In the data rows, the value 128 means zero.
Every row has a hidden score from 0 to 30. What is each row's score? 15 is about the middle. The score is a weighted sum of the row's numbers plus the product of two more (or one squared), each taken from its middle value.
[168 163 152 131 110  98  96  99 101  99  97  95  94 100 115 136 155 159
 159 152 139 121 116 118 130 144] 14
[113 122 130 140 143 140 135 129 126 128 131 130 127 121 113 111 118 129
 137 144 146 136 124 113 114 126] 18
[102 103 113 131 143 142 134 128 124 122 123 117 107 103 111 136 159 166
 162 146 125 114 127 157 186 188] 14
[ 99  95  96 110 131 150 155 154 149 145 146 149 148 146 133 118 106 106
 109 122 135 141 138 126 113 109] 19
[115 121 131 136 143 145 139 135 132 134 136 138 139 134 126 112 106 111
 116 124 136 141 137 128 114 107] 16
[105 108 116 130 140 146 148 145 139 139 141 142 142 140 130 116 105 108
 113 125 135 142 138 127 112 108] 19
[100  90  81  83 105 132 157 176 186 186 183 179 181 191 192 186 164 135
 107  80  54  48  57  73  92 109] 13
[106  85  73  79 108 139 160 167 162 154 151 153 152 150 137 119 104 107
 116 129 141 141 132 119 113 120] 25
[119 128 136 142 143 137 132 128 126 128 130 130 128 121 115 112 115 123
 131 140 144 141 130 118 112 114] 18
[147 151 154 143 130 115 109 110 112 116 114 112 108 103 108 120 135 146
 152 151 144 130 116 115 119 132] 13
[119 126 134 140 144 143 142 139 137 137 139 142 144 142 132 118 106 101
 103 107 119 134 141 138 124 109] 14
[113 119 125 136 144 146 143 139 138 137 139 143 146 142 133 117 105 102
 105 113 125 137 143 136 122 107] 16
[132 139 145 147 141 131 126 122 123 126 130 130 128 124 115 110 111 118
 125 134 140 142 135 123 112 108] 14
[113 118 123 133 142 146 148 146 142 144 143 149 153 154 145 130 110  98
  93  95 104 123 138 140 133 115] 14
[105 107 115 128 140 147 149 145 141 139 141 143 143 139 130 115 106 109
 113 124 135 143 138 127 114 107] 19
[128 139 146 145 136 122 115 113 115 115 113 108 103 103 111 131 151 160
 158 151 134 121 114 126 148 164] 16
[122 128 137 142 142 140 136 132 129 133 135 136 135 133 122 112 109 110
 116 126 138 143 138 128 115 107] 14
[121 130 137 143 142 140 133 128 128 130 133 134 132 129 118 111 110 116
 123 133 142 142 136 124 111 110] 14
[118 121 124 132 141 149 154 154 153 152 154 157 163 170 167 151 130 106
  87  70  63  77  97 120 131 131] 6
[126 135 143 145 138 128 121 117 119 120 121 119 113 109 108 119 132 143
 151 151 145 127 116 115 125 139] 14
[101  96  96 107 127 147 160 164 162 159 158 160 164 170 165 149 123 101
  85  76  78  98 122 138 138 125] 16
[103 101 104 118 135 148 156 157 155 152 153 154 159 162 154 136 113  97
  89  87  96 116 135 142 134 117] 18
[116 124 130 138 144 143 142 138 135 137 139 142 140 141 131 118 105 103
 106 113 125 138 142 135 120 108] 16
[101  86  74  73  93 120 149 175 189 193 192 187 188 195 199 191 171 141
 115  87  58  45  49  65  82 101] 12
[115 120 128 137 144 145 143 141 138 137 141 144 145 142 136 120 106 102
 103 111 120 136 140 136 123 108] 16
[100  90  91 104 129 146 157 157 151 145 147 149 147 145 133 117 106 107
 115 127 139 142 134 122 111 111] 22
[108 112 121 135 143 146 143 139 135 135 135 138 138 131 120 112 108 115
 124 135 144 141 131 122 111 112] 17
[102 104 113 125 140 148 149 143 139 138 140 139 140 135 124 113 106 112
 123 132 142 142 133 120 110 114] 19
[127 135 142 143 142 135 130 126 125 128 132 133 130 125 116 111 110 116
 123 133 141 140 135 124 112 109] 14
[104 110 117 132 142 146 141 136 132 130 132 132 128 119 112 112 117 131
 141 146 146 135 119 114 120 134] 18
[178 158 135 106  85  78  77  79  75  69  64  76  94 122 158 187 192 177
 154 135 119 122 142 168 191 188] 8
[113 114 118 128 139 148 156 159 156 156 157 159 164 172 171 157 134 109
  87  69  59  72  94 115 129 129] 9
[153 155 154 143 129 117 109 110 114 116 118 116 112 109 110 114 124 135
 142 145 146 138 126 117 111 116] 12
[100  95  98 114 136 151 152 148 143 141 141 141 142 132 119 113 110 119
 130 140 146 139 127 116 114 124] 18
[100  95 105 121 139 146 145 137 130 130 132 129 123 114 110 118 136 150
 155 152 137 119 114 129 155 172] 14
[122 131 140 144 141 133 127 121 122 123 126 124 120 114 110 115 123 135
 145 147 144 133 121 114 117 129] 15
[119 126 135 141 144 138 132 127 127 128 129 129 127 120 113 111 116 126
 135 143 145 139 126 116 113 118] 17
[121 126 131 138 142 147 149 147 146 145 150 152 158 163 157 143 119 101
  87  76  74  93 115 132 137 128] 7
[115 120 127 136 143 147 146 145 143 142 143 147 151 151 142 126 109  99
  95  97 104 125 138 142 132 114] 13
[121 131 137 145 143 137 129 125 124 127 129 129 124 119 113 111 116 126
 134 142 146 138 128 116 114 117] 17
[115 117 122 132 140 149 153 154 152 152 155 156 163 167 164 147 125 103
  88  74  68  85 108 128 136 130] 8
[154 159 153 132 106  91  87  89  84  73  67  74  95 134 175 200 196 166
 142 131 138 168 197 211 203 168] 21
[109 112 120 131 141 148 148 145 142 142 144 147 148 148 140 122 107  99
 100 106 117 132 142 138 124 110] 17
[152 156 153 141 122 109 102 103 106 107 103  99  97  99 116 137 156 163
 159 150 135 117 114 124 146 160] 13
[121 130 138 144 142 140 133 130 129 129 133 133 132 126 118 112 108 115
 122 134 141 141 136 123 110 108] 16
[104 107 111 124 139 149 152 152 151 146 148 152 155 155 148 129 111  98
  93  96 107 126 138 142 129 114] 16
[118 124 130 138 142 145 144 141 140 140 143 147 148 149 140 123 108  99
  96 100 110 129 139 141 131 113] 12
[119 124 132 139 143 142 141 136 133 135 140 142 142 140 130 116 104 103
 106 113 125 138 140 134 121 107] 13
[139 151 152 141 121 103  98  99  98  91  82  80  90 112 153 186 195 174
 150 127 122 142 174 202 210 185] 21
[174 151 126  97  79  78  77  80  78  76  73  77  89 106 132 159 174 172
 162 148 134 120 114 120 133 145] 17
[126 136 145 144 140 131 123 119 119 123 125 122 119 112 110 114 125 140
 146 149 146 133 122 114 118 131] 17
[128 138 145 146 138 126 116 114 116 117 117 113 106 103 109 124 142 154
 156 152 140 121 113 121 138 154] 14
[130 139 146 146 135 125 117 115 117 118 117 113 107 105 109 124 142 153
 157 153 139 122 115 117 136 151] 15
[100  97 105 121 139 148 149 144 140 138 137 140 138 131 119 110 112 120
 132 141 145 138 123 116 114 125] 17
[112 118 128 138 143 143 138 134 132 131 134 138 134 127 120 113 110 118
 125 135 144 142 133 120 112 114] 16
[126 135 144 145 140 131 121 117 118 120 120 117 113 107 109 118 134 147
 153 152 143 128 116 116 128 145] 15
[109 112 121 130 141 148 150 147 146 143 146 149 152 152 143 128 107  99
  95  98 109 127 142 141 129 114] 15
[128 136 143 144 141 133 125 124 122 126 128 127 123 117 113 109 117 126
 135 143 146 139 128 117 112 116] 16
[103  87  76  83 110 139 162 172 172 165 161 160 162 167 159 139 114  98
  90  92 105 125 139 140 126 111] 29
[177 158 135 107  91  83  85  88  90  89  87  88  92 101 117 138 155 159
 157 152 140 128 116 113 118 126] 18
[110 117 127 139 142 139 132 126 126 126 126 123 118 111 109 114 130 144
 152 152 142 126 115 117 134 150] 17
[177 161 140 114  96  90  90  95  98 100 100 100 100 103 109 120 131 136
 142 144 145 140 133 121 111 107] 15
[177 153 127  99  81  76  77  78  76  71  70  75  91 111 143 169 182 173
 161 144 125 116 119 131 152 163] 14
[112 118 122 132 142 148 150 149 147 145 148 151 155 158 153 137 114  98
  87  85  89 108 129 140 139 122] 13
[101  91  89  99 120 145 161 170 169 167 163 162 167 176 173 156 129 104
  86  73  68  88 113 132 138 127] 20
[111 116 125 136 143 145 142 135 136 133 138 140 138 133 121 112 108 111
 120 129 141 142 135 123 112 107] 15
[134 141 148 146 137 125 117 113 115 118 119 115 111 107 109 120 134 145
 150 152 142 129 115 114 125 138] 15
[118 124 132 141 142 143 139 134 132 133 137 140 137 134 123 113 107 108
 116 124 134 141 138 128 114 107] 14
[123 132 140 144 141 134 128 122 122 126 127 126 120 113 109 112 123 135
 144 148 146 134 122 113 116 128] 16
[170 164 149 121  96  85  84  81  79  69  65  74  95 131 173 198 197 170
 146 128 127 148 181 202 210 183] 12
[117 126 138 143 140 134 124 121 120 121 122 119 113 106 110 118 136 150
 154 152 140 123 115 118 134 153] 16
[146 151 154 145 130 120 111 111 113 115 116 112 110 104 109 119 134 144
 150 150 145 131 117 113 119 130] 14
[177 164 146 123 105  96  94 100 104 106 107 106 106 104 109 116 125 133
 138 142 146 140 134 124 112 108] 13
[118 126 132 142 144 141 137 132 128 132 134 136 132 129 118 111 109 115
 123 133 142 142 134 122 112 110] 16
[145 151 152 145 129 117 109 110 112 115 115 111 109 105 109 120 135 146
 151 151 144 130 119 115 121 133] 14
[150 155 152 144 127 116 108 109 111 114 114 113 108 105 110 119 134 142
 149 150 146 132 119 114 117 127] 13
[173 164 144 115  90  78  78  76  68  57  58  75 109 152 189 206 191 160
 139 136 154 182 205 212 199 162] 11
[161 161 153 138 119 107 102 103 107 110 107 105 102 101 110 125 139 149
 152 150 145 131 121 114 117 130] 13
[171 164 150 130 111 100  98 101 105 107 106 104 103 102 110 122 135 143
 147 150 146 135 124 116 112 117] 14
[140 148 150 144 133 124 114 114 117 120 121 119 116 110 109 115 125 135
 142 147 146 135 123 116 113 121] 14
[145 151 152 145 131 120 113 112 116 118 120 119 113 108 109 115 125 135
 141 147 147 137 126 116 111 119] 13
[178 157 133 106  91  83  84  91  94  93  92  91  95  99 114 127 140 146
 150 148 146 137 127 118 112 112] 18
[139 150 153 141 123 106  99  99 100  96  88  84  89 108 142 176 190 174
 154 131 119 128 157 188 206 189] 17
[176 164 144 117  96  87  88  90  89  88  81  82  89 106 131 159 176 171
 162 145 128 116 116 131 155 166] 12
[119 130 140 145 141 136 129 124 123 125 127 124 120 114 111 113 124 133
 142 147 145 134 122 114 117 128] 17
[119 128 137 143 143 137 131 126 123 128 129 129 126 118 113 111 117 126
 135 142 145 140 127 116 113 120] 17
[ 99  90  87 102 126 146 160 159 152 147 145 148 150 146 133 117 106 106
 114 126 138 141 136 123 111 112] 22
[109 116 126 136 143 141 137 131 128 129 131 130 128 117 112 111 119 130
 140 146 147 133 120 115 118 129] 17
[177 161 140 114  97  88  89  93  97  96  94  94  96  99 114 130 145 150
 152 152 145 133 122 116 112 119] 16
[131 139 144 145 141 135 128 125 126 128 132 132 131 128 119 112 106 113
 120 128 138 143 137 127 114 106] 13
[121 128 136 142 144 139 136 130 131 132 136 138 138 133 123 112 106 108
 114 123 133 141 140 129 115 106] 14
[114 116 118 127 139 149 158 163 165 166 164 166 171 180 182 172 150 124
 100  74  51  50  60  80  99 111] 12
[118 127 137 143 141 137 127 123 123 123 126 123 118 111 109 116 129 139
 148 151 144 130 118 112 123 138] 17
[105  87  76  86 117 143 161 163 157 150 148 149 149 142 127 114 106 114
 125 137 145 139 127 116 115 128] 20
[ 99  91  91 105 126 148 160 157 153 149 148 152 153 151 137 122 107 103
 106 118 131 140 139 130 114 107] 19
[162 161 154 136 117 104  99 101 107 106 102 101  99  99 110 129 147 155
 155 151 141 125 115 116 126 139] 13
[151 154 154 145 129 117 113 111 115 118 119 120 117 110 110 113 120 130
 136 143 144 137 128 118 110 113] 12
[137 142 149 144 138 131 124 121 121 127 129 130 128 122 116 111 111 117
 123 130 140 142 137 128 113 108] 11
[149 152 151 146 135 127 125 123 123 128 132 136 136 135 126 116 103 103
 102 107 117 131 140 140 131 114] 7
[123 129 134 141 141 142 138 135 134 134 137 142 143 139 129 116 104 104
 105 114 125 138 142 136 122 109] 12
[141 147 150 147 134 122 115 116 117 119 118 116 113 107 110 117 126 137
 146 149 146 133 121 115 115 124] 16
[125 133 141 145 142 136 128 122 124 125 129 127 124 119 114 111 116 127
 135 141 144 139 127 117 113 117] 15
[103  86  76  85 113 143 161 166 163 156 152 152 155 157 142 124 105 103
 105 117 130 141 139 126 112 109] 24
[139 146 149 146 136 125 117 115 118 119 122 118 114 108 108 115 127 138
 144 146 145 134 122 114 114 124] 14
[117 124 133 141 143 138 132 127 125 127 128 129 126 116 111 111 119 130
 141 146 147 136 123 115 115 126] 16
[119 125 131 141 144 143 141 138 136 137 141 145 144 143 132 119 105 100
 102 109 119 135 142 138 125 108] 14
[100  91  97 120 141 147 139 129 123 123 120 113 101  99 119 151 179 176
 158 134 117 129 161 195 209 184] 18
[127 136 144 146 138 126 117 115 118 120 118 115 109 105 109 123 139 151
 155 152 139 123 114 118 134 150] 15
[176 162 144 119  96  89  89  92  93  92  86  86  91 103 122 147 164 166
 161 150 133 118 115 120 135 148] 14
[111 113 117 130 140 147 152 153 152 148 149 153 158 160 156 137 115  98
  88  84  89 110 130 141 138 122] 14
[118 125 133 141 145 141 135 128 128 130 132 135 131 127 116 110 110 117
 127 136 144 143 133 120 111 112] 15
[122 129 138 143 142 138 133 129 128 129 135 134 132 126 119 109 110 116
 123 132 141 140 134 123 112 110] 14
[167 163 151 124 101  87  85  87  84  77  71  75  93 122 162 192 196 173
 150 130 122 138 166 195 210 189] 13
[124 132 141 144 142 135 127 122 122 127 128 125 122 117 112 112 120 130
 138 144 146 136 123 116 113 122] 15
[132 144 150 144 127 110 104 102 102  99  93  87  90 106 138 174 189 176
 155 134 119 127 155 186 204 190] 17
[116 120 124 136 142 147 148 146 143 144 145 150 153 154 147 130 110  98
  91  89  97 117 134 142 137 118] 12
[138 145 151 145 134 121 116 111 114 117 115 113 109 104 109 122 139 148
 153 153 141 127 116 114 124 141] 15
[122 131 139 145 142 135 126 123 123 124 127 125 122 114 111 112 124 134
 143 148 148 134 122 115 117 127] 15
[118 127 137 144 142 135 127 123 124 126 126 124 120 111 110 114 127 137
 146 149 146 132 118 115 121 135] 15
[178 162 141 117  97  92  90  96 100 102 105 102 102 104 109 117 126 134
 138 141 145 141 136 124 113 107] 13
[173 163 147 125 106  95  95 100 105 106 106 105 104 104 109 119 131 137
 143 146 147 140 130 119 111 111] 14
[134 141 146 148 137 129 122 120 120 123 125 125 120 115 112 110 118 129
 138 143 145 138 127 117 112 117] 14
[107  87  70  72 103 136 159 168 167 158 152 153 154 153 138 121 105 106
 112 126 139 142 132 119 112 117] 24
[120 129 137 144 141 137 129 125 124 126 129 128 124 118 112 112 116 127
 137 143 144 139 125 117 112 119] 16
[ 99  93  96 112 133 149 155 152 145 142 142 143 142 137 124 113 109 116
 126 137 142 141 129 117 113 120] 20
[124 135 143 145 137 127 118 115 115 116 114 109 104 101 111 132 154 162
 160 151 133 117 116 129 153 170] 15
[120 128 139 146 140 133 122 117 120 122 121 116 110 105 109 122 140 153
 156 152 140 123 115 121 140 156] 14
[167 163 152 130 111  98  97  98 102 101  99  95  96 101 116 138 157 160
 159 152 138 122 113 118 129 146] 13
[ 99  92  93 106 128 147 157 159 154 149 150 150 154 153 142 124 107  99
 101 107 125 136 143 135 118 108] 22
[159 161 153 137 118 105  98 101 102 103 101  97  96 100 116 136 155 161
 159 152 137 121 115 120 138 151] 15
[106  85  73  78 108 138 161 168 163 156 153 154 154 153 141 120 106 106
 111 125 138 143 135 122 112 114] 23
[152 156 154 142 127 113 108 108 111 113 112 109 105 104 109 122 139 148
 152 152 145 129 118 113 120 134] 14
[121 132 141 145 139 129 119 115 113 119 114 111 107 102 110 129 151 161
 159 150 133 119 116 129 153 168] 16
[125 130 138 143 143 139 136 131 133 133 137 139 139 135 127 115 107 105
 109 119 131 140 140 134 118 107] 13
[116 123 131 142 143 142 135 133 130 131 134 136 134 128 117 111 110 117
 126 136 141 142 133 122 110 110] 16
[165 162 154 136 120 108 103 105 111 115 115 114 113 109 108 114 122 129
 136 141 144 141 133 121 112 109] 12
[169 163 152 132 112 101  99 100 106 107 105 103 101 101 109 123 139 147
 151 151 145 134 122 116 115 123] 13
[134 142 147 146 139 132 123 122 123 125 128 128 125 118 115 110 111 121
 129 136 144 141 132 122 111 110] 14
[173 164 150 127 107  96  94  99 103 104 101 100  99 101 112 126 143 150
 151 150 145 132 121 115 114 122] 14
[153 155 152 143 130 118 114 114 117 119 123 123 119 116 111 111 115 124
 131 137 143 140 134 123 110 110] 11
[131 135 139 142 144 145 145 146 147 146 149 153 159 165 162 147 126 105
  86  72  63  75  96 118 128 129] 4
[111 119 128 138 144 142 136 132 129 130 132 133 129 122 114 110 114 123
 135 143 145 140 127 116 114 120] 18
[178 162 143 116  97  89  88  92  92  92  88  87  91 100 119 142 162 163
 159 152 138 122 116 117 126 140] 15
[109 110 114 125 138 148 157 156 155 154 154 155 161 169 164 147 123 102
  86  75  73  90 115 132 139 130] 11
[115 121 129 137 144 143 141 136 134 134 139 140 140 136 126 115 106 106
 111 122 134 142 142 129 114 106] 16
[100  96 101 119 139 147 148 139 135 133 134 134 128 118 112 113 125 138
 147 152 143 124 116 118 137 156] 16
[143 146 149 146 141 135 134 131 133 137 140 145 148 152 146 131 111  99
  88  84  87 106 126 138 138 126] 4
[132 140 147 146 138 130 123 119 121 124 127 125 122 117 112 110 116 126
 135 141 145 138 131 118 110 115] 14
[116 122 131 140 142 140 132 129 125 127 129 129 124 120 112 112 119 131
 139 145 145 135 122 115 115 126] 16
